128 stands for zero in the data rows.
Here are some points:
[130 106 141 141  92 121 125 133 150 110 107 152 148 128 117 137 123 128 116 121 147 126 150 134]
[126 106  57 110 108  98 163 122 131 120 158  61 111 138 159 140 132 136 157 140 121 137  99 107]
[137 111 130 136 137 119 119 108 133 122 117 141 120 134 112 129 143 109 122 137 149 120 119 142]
[146 134 124 138  35 135 207 173 186 128 153 191 121 120 123 118 117 184 102 124 136 117 118 111]
[129 128 101 119 106 131 132 109 137 121 136 141 140 135 130 119 113 127 129 133 138 127 139 126]
[149 134 133 135 186 125 122 163 116 137 141 105 109 133 108 121 125 112 132 141 109 118 122 116]
[122 145 103 138 204 141 108 119  96 139 113  97 102 148 166 145 142 163 139 135  78 136  35 171]
[116 159 144 119  84 108 127 142 191 121 179 122 138 106 150 122  67 115 181 135 117 122 195  90]
[137 136 142 109  97 145 131 120 130 140 121 140 138 122 120 109 130 129 127 120 136 122 135 127]
[116 144 135 130 101 120 128 149 184 117 178 122 138 121 135 126  75 119 167 137 124 124 172  93]
[131 123 129 130 156 137 117 132 127 113 131 128 117 114 122 134 132 111 130 116 124 113 128 131]
[120 108 120 113 118 109 135  87 102 114 114 147 144  98 109 154 147 115 109 123 136 117 160 134]
[129 129  83 102  92 120 137  97 146 114 138 153 146 140 130 114  93 122 124 140 138 120 156 125]
[111 131 119 129 109 156 123 134 110 125 120 114 158 118 130 145 131 138 137 122 132 144 122 128]
[120 131  97 115 109 113 156 133 135 125 146  99 125 126 145 143 128 147 155 132 108 133 119 117]
[ 91 148 149 106 113 140 122 137 150 136 141 124 148 110 112 176 120 112 164 133 123 107 152 108]
Here are 10 more points, each followed by its number:
[131 115 122 164 155  94 129 142 156 127 125 109 113 166 142  95 128 145 111 122 133 160  87 125] 0
[147 126 132 133 167 126 126 143 111 120 131 126 112 122 115 123 131 112 119 129 116 114 122 126] 1
[128  99 136 138 110 109 130 127 146 111 105 147 133 135 125 125 135 126 100 110 148 128 133 138] 2
[125 138 132 142 126 118  96  83 137 136 143 139 139 156 122 106  99 107 154 180 170 151 125 112] 3
[123 119 107 147 158 114 119 115 167 150 148 134  99 162 147 103 142 124 104 118 156 138  76 129] 4
[110 135 149 161 119  72 169 136 134 119  99 125 154 143  83 116 133 143 104 155 108 140  93 106] 5
[166 155 115 111  85 163 160 137  73 147 135 127 145 109 145 128 109 198 138 135  80 133 126 131] 6
[109 154 159 129 129 176 112 180 148 139 171 107 118 106 159 123 116 129 146  87 127 119 134 114] 7
[137 116 138 130 178 133 112 132 123 105 130 131 110 108 110 135 138 105 119 111 125 106 124 146] 8
[108  93 113 106 112 105 141  66  96 104 111 153 146  91 105 157 165 111  92 117 147 112 165 141] 9
Which of these numbered points is nearest to each point below by angle, seen from the average point of the first points? Its number follows each.
[131 106 128 160 162 118  97 105 130 106 120 133 130 121 125 184 145  90 139 131 126 123 115 160] > 8
[151 127 130 137 174 127 130 151 108 126 139 113 108 123 111 127 131 114 130 136 108 111 121 117] > 1
[156  92  99 223 202  42 141 144 197 118 130  90  74 209 156  28 142 174  56 101 153 188   0 121] > 0
[154 159 155  84  51 194 108  74 158 205 113 151  89 167 130  69 136 108 155 177 161 103  95 196] > 3
[116 139 141 127 122 141 122 146 151 147 140 130 111 132 139 131 117 128 146 134 129 128 142 131] > 7
[157 119 134 139 189 118 125 148  99 121 134 107 103 134 117 113 138 118 124 124 109 123 108 115] > 1
[ 86 164 159  98 107 145 110 151 151 144 144 119 159 106 113 202 107 115 183 145 105  95 161  98] > 7
[107 131 109 112 101 134 134 125 114 114 117 122 161 115 128 137 117 134 128 120 125 134 154 120] > 9
[152 128 135 141 184 127 132 156  96 121 148 111 110 117 104 125 129 112 131 146 106 116 122 111] > 1
[111 138 191 192 106  20 207 135 133 119  95 124 159 158  34  81 133 175  84 183 116 162  65  60] > 5
[152 102 100 112 158 134 128 114 109 108 121 147 110 109 130 142 154 124 105  96 114  99 120 153] > 8
[117 133 145 135 132 145 117 152 148 136 137 129 107 128 136 128 114 122 137 131 129 121 145 134] > 7
[105  81 138 151 144  86  95 146 143 109  95 113 198 111 147 185 162 142  83  38 129 152 175 115] > 2
[118 121 131 139 138 104 127 124 131 130 117 105 120 150 124 129 134 119 133 149 131 145 109 131] > 0
